Turns, then the turns between two rows, first turn first; the first pair answered:
turn J_505:
[-10  12   6 -11  -1  -1   6  -1 -11  19   3 -16  -3  14  12  -8 -21  -9
 -11  -4  25  18  -7  32  33  37 -11  21  21  26 -13   2   8   1  30 -20
  -6   4 -14   4 -11  19  41  -6  17  20  10] => [  8  13 -25  14  24   2 -15  10 -23  -6 -12  29  -7 -23   9 -12  -9 -15
   1   7  -5  21  -3 -31 -22  -9 -13 -12 -13  15  12  -9  -3  -1 -15 -30
   3 -14   4  20  -3  50  10  -8  15 -20 -20]
[-16 -38   7  13 -37  -9 -18 -11  17  33  -8  -5  41   5  20   7   3  -5
  -3  17   9 -44  17  -5 -25 -30  13  -2  56   2  29 -15  -4 -24 -25   1
   6  15 -17 -15  30  10  -9 -19 -25 -10 -27] => [-15 -32  -4  14 -27  -2 -30  -6   7  35  -9 -33  39  -4  16  19 -10  -9
 -19  -3   8 -23  14  19  -8  -1  13  10  83  -1   6  -5 -12 -20   4  -6
  -4  18 -30   6  24   1  11 -37 -18  -1  -5]
[  6   0  21 -22 -11  -3  10  10 -13   0  12   3  -3  19   6  -1   6   5
   2  20  17  -7   8  -1  11  11  -7  -2 -17  11   2  -2  15  -1   2   0
  12   9   8 -19 -18   3  11  15   8   7  -5] => [ 14   5  -3 -12   6   5 -14  15 -29  -5   2  -7 -10  -6   6  11  -6  -4
  -9   3   7  18   7   0   8  22  -8   0  -1   1 -10   3   1   3  20 -11
   6   7  -1  13 -19   9  17  -7  17   4   8]
turn J_863:
[  2   7 -10 -28   2  18 -41  -1  -6  -3   4 -17   3  -2   4  -3 -30   1
  15 -27  14 -14 -22  19  23  31 -18  18  31  -7 -20  20   6  -2   7 -10
 -13  -4   0 -10   6 -17 -15   4   3  -1   1] => [ 12   9 -20 -27   6  16 -49  10 -15 -14   6 -15  -6 -11  10   3 -23  -5
  14 -23  13  -2 -15   4  15  38 -24   4  22 -11 -22  21   4  -4   7 -17
 -11  -9   8  -3  -4  -5 -21   7  13  -6  -5]
[ 14 -15   4  -7   9  19  10   2   7 -12  -4  -3  12   7  -4 -24 -12 -13
  -8  -2   7   2   0  11 -12  11 -10 -10 -17  10   4 -12 -10   4   8  -3
   6   0  -7  12  -2  16   0 -14  -3  11 -19] => [ 16 -16   7  -8   6  17  13   0   9 -11  -4  -5  14  12  -5 -25 -15 -11
  -7   0  10   0   1  13  -8   9  -8  -9 -19  10   4 -10 -10   5   5  -1
   8   2  -7   7  -1  16  -2 -11  -3  14 -21]
[ -6 -18 -16  23  26   9 -20 -13   2  -3   8   2 -20 -17  -3  24   5  -3
  -2   0 -10   2   8  11 -42  -3  13   1 -11   3  -2  21 -12  -1 -13   5
 -11   2 -19  29  17 -22 -18 -24  -6  -5  -1] => [ -5 -19  -5   8  14  -5 -10   2  -5 -15  22   7 -31   0  10  22  23  -4
   7  20   7   1  23  -6 -38   5   4 -22 -33   5   0  21   5  -9 -14  10
   0  -2  -3  14  -4  -9 -26  -1   6  -3 -13]
[ -2 -12  11   2  -3   4  11 -10   8   8   2   7   4  11  -5 -11  -1   2
   5   3  -5 -13  -9   5   1  -1   8   1   3   7  -4  -4  10  -5  -8  10
   5  -1  -4  -4   0  -4  -3   6  -4   3   0] => [  4  -9  -4  12   9  10  -3  -9   0   6  -6   5   5  -7  -7  -6  -8  -1
  -3  -9 -16  -3 -10   3  -8  -6   8   6   8   0  -4  -3   0   4  -6   2
   1  -3  -6  11   4   0   0  -7  -1  -2   2]
turn J_345:
[  6  -3   2  -4 -11   4  -5   9  -2  10   6 -18   0   4  -4   3  -6  -4
 -11   0   5   5  -3   6  19  27   1  14  13  -4 -10   8  -1   3  26   3
   0  10  -1  -1 -12   7  18   2   3   4   2] => [  5  -3  -1  11  -9  12  -9  -9  12  17 -10   1  13  -7 -15  -9  -5   3
  -5  -4  -9 -16 -13  -2   2  -7  13  27  13  -4   8   0 -10   7  -3   1
  -6   7  -5  -8  12  -2   6  -5 -18  -8 -10]
[  7   5  -4   4   1  11  -9  -5  -9  -3  10 -13 -10 -11   5  -3 -20   1
 -13  -8  -4  12 -11  15  19  17   8   5  17  14 -18   6   6   6  29   4
 -16  13  -5  16   0 -18   8 -22  -7  11   7] => [  8   3 -12  18   5  17 -16 -13   0  -2  -7  10  -2 -23  -4 -13 -19   4
  -3  -8 -17   1 -18  -2  -8 -18  12   6   8   9   0  -4  -1  10   0   2
 -16   7  -1  13  18 -12  -8 -24 -24  -6  -8]
[  3   8 -18  21   9   7  -8   3 -12   5 -16   6  -4 -30   0  13 -10   5
   4 -12 -13  -9  -5 -17 -20 -23  -3  -4  22   2   8  -6   1   1  -4   0
   0   1   6  22   6  11   0 -13   2  -2   5] => [  7   8 -15   9   8   3  -6  15 -24  -1  -7 -10 -11 -25   9  18  -4   2
   0 -11  -1   6   3 -10  -6   1 -12 -14  23   0  -2  -1   7   0  16   2
   4  -1   7  26 -13  11   6  -8  16   7  11]
[-11   9  -7 -23 -17  -5  -1 -16   2   1  -7   6  15   7   8   6  -5  -8
 -19 -18   4   0   6  12  -2  17  20   8  23  -9  -6   7  -6  19  35  -5
 -15  16  -4   6   9 -16  -4 -42   3  10  27] => [ -8   8 -17  -8 -12  -4  -7 -20   5  -4 -16  31  18  -7   3  -1   0  -5
  -8 -15 -12 -14   3 -17 -31 -15  22   0   7 -15  11   1 -10  20   5  -5
 -10   9   4   5  22  -7 -22 -41  -6 -11   9]
Pairs:
Each pair is two turns apart.
[  9  -4 -27  12  11   3  -7   7  -1  -7  -8  29   8 -17  -1   5  -1  -5
   0  -6  -7   3  -6 -15 -13 -16  -7 -15  -4 -12  15  -2 -11   6 -17  -2
   4  -7  12   6  -1  10  -3  -2 -13 -19  -3] => [  1  -5   1 -17 -10  -9  16  12   0   0  13   8   1  19   9   4   6  -3
   0   5  22   4   4   6  17  16 -15 -20  -5   0   4   4   9  -1   5  11
  10   2  14 -14 -23   0   9  17  -1   6   6] => J_863, J_345
[ 25   4  22  18 -27 -14 -18 -22  15 -51  11   0  -1 -12   9 -20  -7   5
 -20  14  -7  27   6   5  25  -8  33 -13   0  -9  28 -13  22  -4  32 -38
  23 -21  -5 -30 -27   4  -8  11   5  20  15] => [ 28   6  18  21 -24 -14 -22 -21  14 -52   8   4   0 -15  11 -17  -6   8
 -20  15 -14  29   7  -2  23 -11  33 -15  -2 -11  29 -14  20  -2  28 -40
  23 -22  -3 -28 -25   9 -12  12   7  16   8] => J_505, J_505
[  9  -6   2  -2  -6  -3   8  -5   5   8  -2 -15   2   7   4   3  -3  -3
  -6 -14  -1  -8  -4  26  18   9   6  13   9  -3  -4   3  -2  12  22  -8
  -4  -3  -3  15   5  -6  12  -4  -3  13  18] => [ 14  -8   0  -9  -6 -14  12  13  -5  -5   7 -12  -6   9  14   4   8  -8
  -3  -1   6   1  11   8  15  17  -6 -12  -9  -4  -2   6   6   5  23  -6
   5  -8   7  11 -12   8   7  10  10  10   9] => J_863, J_863
[-18   4  22   7  -3  15  10  12  11  25  15 -24 -18  24   8   4   1 -19
 -13   8  27   2   3   3  11   9  18  -1  19  -4  -8  -6  19   5  27  14
  -4   5  11  -3 -23   5   6  -3  -1  17   5] => [ -8   9   2  14  17  19  -4  18  -2  17  10 -23 -22   1   6  10  -2 -26
 -18   0  18  18   6 -10  -4  10  15  -4  21 -10 -11  -3  11   7  30   4
  -7  -6  10  15 -24  14   6 -15   3   6   6] => J_863, J_863
[-21  -5  45 -16  35 -19  21 -32  18   2  -2 -26 -39   1 -17 -24 -28  -7
   6 -14  -7  30  25  30  25  18  -9  47  38  32 -10   2   0   8  53   0
 -23  20  -8   0   0 -49   7 -46  27   5  27] => [  4 -10  18  -9  54 -33   5   2 -11 -42  -1  13 -57 -29  -3 -20   3 -19
  22  12 -16  51  46 -45 -24  -4 -28 -19 -18  20  10  -7   3  -4  22 -12
  -2  -7  22  13 -20   0 -23 -29  47 -32  -5] => J_345, J_345
[  3   8   1   3  -6  -1   0   3 -10 -14  -9   2 -19  10  12   2  15  -1
 -25   8   2  -1  10  -4  -5  27 -18 -21 -18 -15  -4  -3  12   4 -10 -10
  16 -13   8  14 -11  25  -3  -3   8   6 -14] => [ -8  10   7  16  -7  13   1 -24  12   4 -23  13  -3  11  -5  -7   2   5
 -21  -3 -12 -24  -7   7 -10   0   1   9  -6  -9   6  -6   3  13 -29  -9
   9  -7  -4   8  20   8  -4 -13 -16   1 -16] => J_345, J_345
[-34  12  18  -4 -10  -9 -14   8  14  -6 -17 -26   3  -6  24   2   0  44
 -22 -32  20 -22  -2  17  13  31  11  14  -2  17  12  -4  41  -6   2  -7
 -17   1   5   6 -12   2   1   1  27  27  29] => [-27   9  19  -3  -8 -17 -16  15  11 -18 -15  -5  -5  -8  31  -2  15  44
  -9 -12  17 -25   5 -14  -7  20   5  -6 -30  15  27  -9  47 -14 -19  -5
  -5  -9  18  -2 -20  22 -16  17  30  14  13] => J_505, J_863
[ -1  11  -9   3  11  -5  -2  -3  -7 -15   1  13   2  -1   2   3   6 -18
  -4  -9  20  -2   6   0 -12  -1   7   0  13  14  -5   2   7  16  11  -8
  -8   2 -12   1   6  12   5   4  20  -6   5] => [ -5   6  -3   0   6  -6   3  -3  -1 -12   2  10   2   6   5   1   6 -15
  -3  -6  23  -8   6   7  -3   2   7   4  15  15  -5   3  10  16  12  -2
  -6   7 -15  -4   6   8   6   7  20  -1   5] => J_505, J_505
[ -4 -14  21   7  -6 -13  17 -14  11  -1  14   5   9  24   4  -3  22  -6
   4  21  25 -36   1  -2   4  -9  17   9  -5  -5   3   5  12 -14  15  -1
 -14  -7  21 -35  -9 -12  -6  28 -19  12   2] => [  3  -7  -5  15  16  -5  -5  -4  -9  -4   7 -18   1  -4  -1  17   3 -15
 -18  -7  18   0   2  14   9  20  16  15  22 -18 -24  16  -3  -5  47 -15
 -28  -7   9   5 -16 -12  10   1  -7  15  26] => J_345, J_505
[ -1 -13 -10  12  28 -18   1 -19  25 -27  20  31   3 -10 -21  26  -7 -13
  14  -2   4  32  -1 -52 -41 -42 -14 -11  -7 -26  34   8 -11 -11 -47 -10
  -9  -2   4 -14  25  17 -24  12   6 -40  -3] => [  3  -8 -28  12  41 -12 -14 -15  10 -21  21  -5  -5 -26 -24  42 -28 -20
 -13 -32   0  65  -4 -16 -17  -5 -12   6  30 -32  -1  20 -24  -1  -4 -19
 -25   4 -11  21  17   4   8 -15  13 -21  32] => J_505, J_505
[-19   0  33 -13 -19  -8  28  -8  16  15  17   5   9  24   3  -7   8   6
  21   7  18 -30  -2   4  15  -9  -1   8 -20   3   8  -1  10  -6  -6  15
  -6   4   0 -33  -5  -7   3   4 -12  10  -5] => [-11   6   1  17   4  12   3 -20  16  16  -7  16  13 -12 -11  -6  -7   6
  16 -16 -13 -23 -14  -3  -8 -33   9  23  -5  -6  11  -2 -12   7 -20  -1
 -18  -1  -9  -5  22  -3  -3 -26 -26 -11  -2] => J_863, J_505
[ 25   8 -35   6  12   3 -36  13 -15   9   8 -40 -34 -28   3  33   9 -18
 -21  -3   8   3  -6 -15  20  35   6  -8  25   3 -23  11  -7  -3  13  14
   3  23  -2  -7   6  13  11  29  -7   2  19] => [  9   0  -9   5 -11   0 -14 -11  16  25   7 -16 -18  -2  -3   9  19  -3
   3  20   9 -42 -15 -20  11  -5  14   5   7  13   4  -1   2  -6 -30  28
  13  29  -1 -49  24   2  -7  46 -31  -2  -3] => J_505, J_863
[ -2   0   8   2  -6  13   7  15  -7  -6  10 -30 -12  -5   4  11  10   3
  11   1   3  -8   3  -6   0  15  -5 -12 -14   2  17  -4 -32 -17   8  10
  -2   9 -19  19 -15  -8  16 -33   4   2  -3] => [ -7  -3  18   4 -13  17  13   7   4   1   7 -24  -7   4   3   6  11  12
  16   6   3 -22   0  -6  -2   2  -1  -5 -18   5  26  -6 -29 -17  -6  17
  -1  14 -18   6  -9 -12  14 -26  -7   5 -12] => J_505, J_863
[-19   3  -3  27   5  17  -7 -16   8  10   4  12  -5 -26 -10  16   1   8
   2   0 -25 -10 -18 -16 -14 -24  19  -3  -8  -2  19   8 -16   7 -18   2
  -1   7   6  19  12  -5 -23   8 -11 -14 -11] => [-20   7 -11  26   9  23 -11 -14   1  15   3  -9  -6 -29  -9  24 -11   5
  -8 -15 -23   5 -20   1   0  -5  19   8  11  -5   2  12 -20  11   3   0
  -8   9   0  35   8 -10 -11  -5  -5  -7   6] => J_505, J_505
[ -3  16   6 -16  -5   1 -12  12  14   9  10  20  -1  26 -11   9   8 -13
   1   4  11 -27  18  27  23  10 -31  -1  -4   9  24  -1 -11  26   9   9
 -25   7  -7  29 -13 -23 -13   0   8  -6   0] => [ -2  14   6 -12  -3  -2 -15  13  15   3   8  31  -1  22 -11   5  13 -14
   6   9   8 -30  18  13  14   1 -34  -6 -15   9  31  -5  -9  25  -3   7
 -20   6  -3  22 -12 -18 -23   4   7 -14 -11] => J_505, J_505
[ 19  -6  11 -33  18  14   4 -16  19 -15 -25   3 -25 -10  -4 -23  24   2
  27   4  -6 -25  -8 -19  -9 -22  -7  -7  -6  -2   0 -11  15  21  -9  14
 -17  -5 -11 -18  31 -15  -7  25   9   2 -15] => [ 13  -5   9 -37  19  19   3 -23  22  -5 -25 -15 -22  -5  -8 -18  11   4
  18 -10  -5 -22 -11  11   7  -6  -4  14  13  -1 -14  -8  12  25  10  13
 -23   3 -23 -11  35 -28   8  14  12  14  -1] => J_863, J_505
